(in the rows, 128 means zero)
Turns, then the turns between two rows, first turn first; the first pair answered
Vegi (before -> after):
[104 121 139 122 109  99  84 154  98 129  89 100  95 135]  ->  [122 123  92 131 133 107 135 131 122 163 113 104 175 183]
[129 147 155 150 143 150 210 114 156 189 143 145 134  99]  ->  [113 118 191 135 100 118  66 121 124 117  90 166  93  79]
[123 145 137 115 143 140 153 151 128 140 137 113 109 108]  ->  [130 124 123 115 120 117  82 146 111 107 115 133 132 129]
Bisu (before -> after):
[127 122  90 123 137 153 114 168 144 112 114 108 140 160]  ->  [126 112 114 130 121 152 103 158 150 113  91 118 144 151]
[108 141  64 121 173 133 113 146 122 137 126 103 149 192]  ->  [106 122 109 125 139 155 114 129 168 140  78 117 178 195]
[111 128 149 100 149 140 110 169 150 137 148 116  52 106]  ->  [115 136 133 101 155 156 135 178 167 150 148 113  70 122]
tulup (before -> after):
[157 158 137 145 180 161 160 131 113 127 143 129 117  98]  ->  [166 129 143 157 156 159 122 104 138 115 108 150 184 133]
[170 123 130 125 151 109 159 157  96 166 187 131 181 160]  ->  [159 107 129 120 138 111  85 171 104 126 143 130 186 175]
[159 131 137 117 138 108 151 116 127 143 123 170 120  88]  ->  [157 112 139 120 128 103 116 123 136 124 101 179 139 100]
Then:
Between the rows of a pair lie 2 to 3 turns.
[128 132 165 136 125 129 146 108 150 144 123 134 132  99]  ->  [123 115 163 141 122 111 105 112 117 118 123 139 115  99]	Bisu, tulup, tulup
[126 104 104 120 111 140  82 127 134 127  98 148 178 155]  ->  [120 136 155 114 125 151 167 128 126 172 133 136  90  80]	Vegi, Vegi, tulup
[133 109 107 133 119 161  93  97  94 132 120 142 111 156]  ->  [132 114 141 137 111 166 109  83 104 138 115 147 103 133]	Vegi, Bisu, Bisu
[100 121 134 131 135 133 139 161 125 126 132 103  90 150]  ->  [103 125 138 131 136 117 132 141 110 124 144 110  85 134]	tulup, Vegi, Bisu
[146 113 157 150  87 108  96  53 118 134 137 162 193 133]  ->  [133 121 199 134  75 111  85  79 110 119 119 152 109  87]	Vegi, Vegi
[128 119 143 149 128 164 123 165 181 155 102 136 153 167]  ->  [118 121 153 142 127 159  95 184 157 138  98 127  96 145]	tulup, Bisu
[151 133 139 169 138 124 137  88 109 150 129 133 115 133]  ->  [145 146 110 162 152 141 149 128 113 144 139 107 101 137]	tulup, tulup, Bisu
[151 127 104 146 145 124 155  97 135 152 152 124 181 149]  ->  [145 129  98 144 146  90 113  97  78 132 161 120 145 134]	Bisu, Bisu, Bisu
[141 114 111 143 106 153 152 108 169 159 121 147 199 161]  ->  [120 119 111 123 106 117  51 157  93 101 115 131  91 122]	tulup, tulup, Vegi
[104 122  91 121 140  84  69 135  89 113 124 126  94 123]  ->  [114 122  55 129 152  95 105 125 119 138 134 128 165 171]	Vegi, tulup
[125 144  98 131 135 144 125 154  97 128 155 107  89 132]  ->  [121 146 148 134 116 151 127 122 109 133 141 126  74 100]	tulup, Vegi
[121 131 147 142 113 191 183 112 208 153  66 131 183 176]  ->  [117 166  45 124 191 146 193 159 105 153 183  90 122 174]	Bisu, Bisu, Bisu
[165 119 133 131 119 134 159 110 130 158 143 117 174 148]  ->  [159 119 113 127 118 102  91 118  83 125 141 120 147 144]	Vegi, Vegi, Bisu
[ 91 107  85 130 131 120  71 182 113  78 100  90 116 163]  ->  [ 91 113  85 122 140 145  99 200 131  92 102  80  98 155]	Bisu, Vegi, Vegi
[155 145 114 144 138  86 164  59  69 191 185 140 160 123]  ->  [130 137 145 123 109  76  54 111  50 115 128 139  66  94]	Vegi, Bisu, Vegi
[141 140 108 127 167 162 208 118 142 170 155 108 135 115]  ->  [136 107 163 131 109 104  73  61  97 109 115 154 123  87]	Vegi, tulup, Vegi
[117 124 184 142 111 149 160 125 108 145 106 139 143 103]  ->  [113 111 162 142 110 122 107 117  75 116 112 140 156 116]	tulup, Vegi, Bisu
[119 113 135 138 110 135  84 129 125 109 125 132 135 125]  ->  [123 131 153 131 117 153 122 143 130 121 131 122  97 101]	Vegi, Vegi
[118 140 167 119 101 145 169  91 164 156 128 143 126 118]  ->  [109 152 125 102 137 125 138 137 105 128 159 120  60 104]	Vegi, tulup, Bisu
[128 104 158 135  92  93 109  65  93 127 148 160 164 109]  ->  [123 120 112 125 123  80  95 114  50 120 178 139 115 117]	Bisu, tulup, tulup
[133 131  87 118 160 120 154 150 100 135 169 121 119 135]  ->  [118 137 145 116 140 134 167 156 116 144 144 121  80  96]	tulup, Vegi
[133 156  90 112 148 174 178 158 149 117 142 101 151 148]  ->  [130 161 160 110 124 136 161 103 105 119 160 126  85  70]	Bisu, Bisu, tulup
[131  99 141  99 121 141  99 130 139 124 106 151 170 129]  ->  [136 114 137 106 130 121 126 105 115 140 147 152 175 117]	Bisu, tulup, tulup
[141 139 150 123 118 112 177  89 107 162 162 148 108  86]  ->  [136 128 151 126 104  83 103  91  76 122 143 156  95  91]	Vegi, tulup
[138  73 196 123 108 108 162  74 138 158 129 142 140 117]  ->  [141  60 142 122 118  85 109  77 110 132 142 144 174 160]	Bisu, Bisu, tulup
[140 152 179  96 139 152 240 108 135 177 141 134 107  96]  ->  [145 152  78  97 181 154 212 168 126 154 161 108 156 177]	Vegi, Bisu, Bisu
[140 113  95 128 144 126  63  99 120 117 129 119 160 148]  ->  [141 128 104 126 159 128 131  78 120 158 174 122 157 129]	tulup, tulup
[131 135 140 126 116 111 136 126 106 146 166 140  67 111]  ->  [142 107 125 139  98 131 121 108 156 142 131 159 166 173]	Bisu, tulup
[149 140  64 143 137 117 134 114 147 122 124 123 152 143]  ->  [136 152  83 131 138 114 126 139 136 113 125 107  78 109]	tulup, tulup, Vegi
[109 151 114 117 144 137 146 180 115 126 141 110  59 114]  ->  [121 115 121 127 100 134  79 148 148  89  79 147 146 160]	tulup, tulup
[129 148 106 103 157 147 172 176 144 130 139  93  68  95]  ->  [137 107 105 106 121 140  66 166 168  76  69 126 134 147]	tulup, tulup
[124 142 110 128 136 140 129 165 124 126 124  96 118 123]  ->  [135 139 150 141 116 141 153 116 131 153 122 119 127 100]	tulup, Vegi, tulup
[161 122 130 118 126 178 163 156 166 129 126  89  93 112]  ->  [173 121  70 124 144 148 135 150 139 120 160  87 144 157]	Vegi, Bisu, Vegi
[141 149 162 147  95 149 148  92 148 147 111 152 123 122]  ->  [131 142 148 136  90 142  83 135 133 105  94 143  98 134]	Vegi, Vegi, tulup
[119 146 177 115 129 167 187 157 149 151 132 117  70  88]  ->  [111 114 173 119  99 167  83 175 158  96  71 127  93 116]	tulup, tulup
[127 146 102 138 155 108 117 130  82 126 163 131 122 125]  ->  [126 131 120 140 134 100  86 115  86 114 140 143 126 118]	tulup, Vegi, Vegi
[137  87 167 140 109 110  88 123 118 133 120 135 159 136]  ->  [132  88 155 136 113 135  87 150 133 130 101 121 152 153]	Vegi, tulup
[115 105 142 128 119 152 125 108 173 143 116 146 203 151]  ->  [ 98 101 168 121  97 143  71 118 156 110  94 149 155 123]	Vegi, Vegi
[145 104 129 147 130 137  73  49 128 166 121 173 158 155]  ->  [135 121 106 133 155 201 137 137 179 188 104 122 136 170]	tulup, Bisu, Bisu
[121 133 102 125 118 129  94 176 178 149 118 128 158 160]  ->  [126 150 100 132 132 128 151 163 177 184 147 124 158 148]	tulup, tulup
[155 130 100 126 151 124 128 170 118 123 140 106  97 124]  ->  [168 136  94 134 155 120 161 135 116 149 154 113 127 126]	Vegi, tulup
[136 145 150 140 121 130 210 102 153 171 155 151 155 112]  ->  [126 143 165 140 115  88 133  89  89 136 161 162  98  75]	Bisu, Bisu
[143 138  70 138 169 105 146 144  93 135 184 119 147 151]  ->  [141 151  80 132 174 114 166 149  97 145 182 115 118 131]	Vegi, Vegi, Vegi
[121 131 125 120 131 182 174 162 172 139 108 105 154 143]  ->  [126 149 141 128 136 151 203 121 134 166 163 124 122  95]	Vegi, Bisu, tulup
[129  95 150 121 132 154 154 133 171 139  95 134 135 133]  ->  [143  94  97 127 149 120 132 113 133 130 136 138 176 158]	Vegi, Bisu, Vegi
[109 158 178 123  90 134 125 137 136 149  67 120  81 103]  ->  [114 178 128 123 133 112 162 130  88 169 138 108  67  97]	tulup, Bisu, Bisu
[120 130 126  98 173  82  78 124  91 107 166 179 112 101]  ->  [110 136 132  86 181 106 108 169 101 114 160 150  70  88]	Bisu, Vegi
[133 127 116 135 120 131 136 120 162 129 133 131 169 148]  ->  [124 121 130 128 113 143 116 146 166 112 113 128 149 146]	tulup, Vegi, Bisu
[114 125 158 121 124 145 147 127 147 143 115 133 119 103]  ->  [119 136 115 119 149 123 133 145 107 133 148 123 104 120]	tulup, Bisu, Bisu
[146 150  94 120 144 120 172 139 117 151 184 120 128 143]  ->  [142 109 133 126  84 108  73 107 125 114 119 156 161 154]	Vegi, tulup, tulup
[145 164 116 128 143 134 185 119 108 154 171 135 113 107]  ->  [141 158  86 119 154 125 148 145  90 135 168 117 111 131]	Vegi, Bisu
[123 106 140 121 108 119  71 137 116 104 102 135 113 112]  ->  [142 114 149 143 111 124 136  86 138 146 125 149 168 116]	tulup, tulup
[148 133 154 134  98 111 111 109 113 129 127 156  92  96]  ->  [151 147  91 134 130 111 146 122 104 146 167 140 122 126]	Bisu, Vegi, Vegi
[143 115 121 159 140  70  98  81  73 101 167 179 143 147]  ->  [130 154 144 145 159 110 173 136  81 133 177 136  45  93]	Bisu, Vegi
[141 130 102 140 145 113 137 109 104 136 155 132 138 138]  ->  [138 122  96 139 140 123 121 119 123 124 134 134 158 156]	tulup, Bisu
[132 129  82 155 157 125 109 128 111 152 155 119 162 159]  ->  [118 132 101 138 148 137  80 170 117 126 116 105 118 144]	Bisu, tulup
[147 116  84 107 113 134 133 167 166 155 108 126 177 131]  ->  [142 129  91 107 117 141 154 175 172 161 113 119 159 117]	Vegi, Vegi, Vegi
[137 127 110 116 159  94  78  61 111 110 155 146 178 161]  ->  [144 139 119 116 170 159 173  91 187 148 137 123 187 169]	tulup, Vegi, Bisu
[129 146  87 134 151 156 157 161 145 142 142 123 163 173]  ->  [123 137 163 132 109 176 162 145 175 143  92 131 138 127]	Bisu, Vegi
[134 119 189 137 114 152 172 127 138 150 112 138 101  90]  ->  [130 132 118 125 159 137 162 178  95 134 155 108  71 116]	Vegi, tulup, Bisu
[129 124 150 126 116 129  85 142 114  84 106 138  98 134]  ->  [130 138  89 126 150 121 118 154 102 105 156 127 125 167]	Bisu, Vegi
[121  99 149 137 105  98 131 112 156  98 106 137 155 137]  ->  [113 110 127 127 122  93 115 149 128  81 124 119 106 126]	Vegi, tulup, Bisu
[147 160 117 118 129 130 145 115  93 142 205 132 100 123]  ->  [147 162 130 116 123 127 131 115  85 136 199 132  84 112]	Vegi, Vegi, Vegi
[117 112 169 129 121 115  97 112 158 117  73 162 126 146]  ->  [130 124 123 138 151 118 149  96 160 147 116 159 178 174]	Bisu, Vegi, Bisu
[140 124  99 128 135 141 129 127 147 123 114 125 171 163]  ->  [135 114 113 129 125 113  78 123 104  98 114 134 134 141]	Bisu, Bisu
[145 149 156 117 105 124 168  77 117 145 127 138 134 100]  ->  [132 140 155 117  90 111 109  87  95 107 105 142 106  94]	Vegi, tulup
[149 115 205 131 133 140 183 106 149 160 141 119 107  47]  ->  [150 109 112 129 162  81  78 122  56 109 187 115 111  93]	Vegi, Bisu
